Which row each row swaps with, under one turn or mirror:
The rows were stretched afterwards, more along some directions than others.
j_335: [ 10   1  -9  12  37  16  -4   0 -14 -19 -24 -11  30  -3 -15 -28]
j_90: [-31 -26  23   6 -26 -35 -16  36 -25   1  -8  -9  -5 -28   0  -3]
j_505: [ -1 -30  -3  25 -25  31  11 -20  21  19   9   1  -2 -16   9   0]
j_554: [-24   5  16  27 -35   5 -24   6  37  34  12  20 -10 -11 -14 -27]
j_808: [  5  50 -14 -17   3 -16  26 -17  35 -22 -17 -27  -1 -40  -2  20]
j_39: [-17  35 -38   0   8   2 -26   0  25 -13 -16  38  -9  24   9   0]
j_520: [-40   3 -43 -15 -11   9   2 -24  32   1  -2 -43  40 -23  11 -37]
j_125: [ -3  34 -11 -38  28   0   6   9   0   1  -4  49   0 -28  18  28]
j_640: [ -8  42  51 -28   4  34 -11  40  11  11 -20   4  30  -8 -23  -2]
j_959: [  7  14 -10  -1 -23 -30  24   8   7 -18  -1  20  10 -16 -10  42]
j_426: [-12 -10 -11  59 -55  -3 -41  22   7  32   1  35   9 -20 -35 -26]
j_876: [-43 -36 -20  52 -20 -31 -27   0  51  -4   6 -20   6  13  -9  -9]
j_684: [-16  24 -25 -32 -36 -26 -26  -6  -1   5  26   4  68  -2 -38 -15]
j_404: [-17  16 -21   3   6   5 -41 -24  19  -9  22  -1   5  11 -42   6]
j_3: [ 11  50  13  14 -33 -17 -31  -2  12   0  -3   3  52  26 -18  -9]
j_614: [-35   2  30 -24   0 -27 -44  20  20   9  14 -25   6 -25  -1   8]
j_935: [-39  13   8   9   4 -30 -22   8  31  41   5  14  -4 -40 -23  18]
j_58: [-12  20  21  12  16  28  -8  49 -14 -15 -28 -28  39  16   7 -41]
j_186: [-42  51  -4 -12 -33 -43 -27  -9   4 -25 -32   9  33  27   0 -16]
j_723: [ 15   7 -18 -14 -59   9   5  -6 -21 -30   8  10 -27  -8  -8 -21]
j_205: [-10  10  11   7  18  27   2  43  -4 -19 -14 -10  61  32  12 -37]
j_512: [ 20  62  11  -5  -6  -5 -34 -18  28  28   6   8  49   3 -29 -15]
j_789: [-11  39   9 -26  58   8   8   3  -8 -15 -15  -5  14 -19  16 -27]
j_576: [ -7  47   3 -15  60  27 -16  30  -4 -13 -16  -1  38  10   8 -38]
j_557: [ -3  13 -41  20  -4  17   0  -1   1 -16   4  49  -8  16  14 -17]
j_183: [-29  37 -44  -5  -2   5 -15   6  31  -5 -10  50  20  12   0  -8]
j_41: [-27  24  10  -4  -4 -11 -28 -10  29  38  28  13  -5  17 -21 -10]
j_309: [ -6  -2 -47  36  -1  18 -20  34   2  -7 -23  45  21   2   9 -15]
j_533: [-53  71 -10 -14 -14 -56 -49  -4  41  -1 -40   0  63  12  -2  -6]
j_590: [-31  18  -6  11   0  -1 -44   8  16  34  12  33   7 -18 -43 -24]
j_157: [ 11  43  -5 -18  44  23  13 -11   1 -14   2  44 -14  23  25 -11]
j_31: [-37 -18  16  18 -30 -28 -43  43  19  12  18 -15   2 -23   2   5]
j_460: [-22 -22 -10  44 -31   8 -32   6  22  36  16  17 -11   6 -19 -19]
j_585: [ 13  45  11  16 -44 -17 -38  -5 -16  -3  -8   3  35  31 -36 -28]
j_82: [-58 -30  12  18 -11 -15 -38  37  35  16   7 -10  -3 -30  17  23]
j_690: [  4  31  42 -20  -3  37 -17  43  23  11 -13  21  46  11 -20  -3]
j_567: [ -1  48   4 -41   3 -20 -28 -18  32  28  25   6  39   0 -36  23]
j_823: [-28  11  36 -16 -22  14 -10  31  20   8 -11  -6  35  21 -23   2]
j_375: [  2  33 -44 -19  26  15 -14 -11  25  10 -12  48  29  -6   7  -5]
j_432: [-72   6 -57  10 -17 -21 -26   0  10 -15  11  -6  -2  12 -14   1]
j_514: [-14  29 -28  16 -38 -14  14  -7  27  -9 -22 -12 -27 -49  -2  27]
j_234: [ 26  22 -13  30 -11  -2  22   2  15 -23 -27 -12 -24 -37  10  12]
j_19: [-24   2   4  27 -26   5 -48   4  23  35  -7  30  -5  -6 -25 -25]
j_431: [-46  68 -12   3 -27 -51 -54   1  19  -9 -46   3  45  16 -13 -35]

j_554 is swapped with j_39
j_585 is swapped with j_205
j_426 is swapped with j_309
j_432 is swapped with j_505

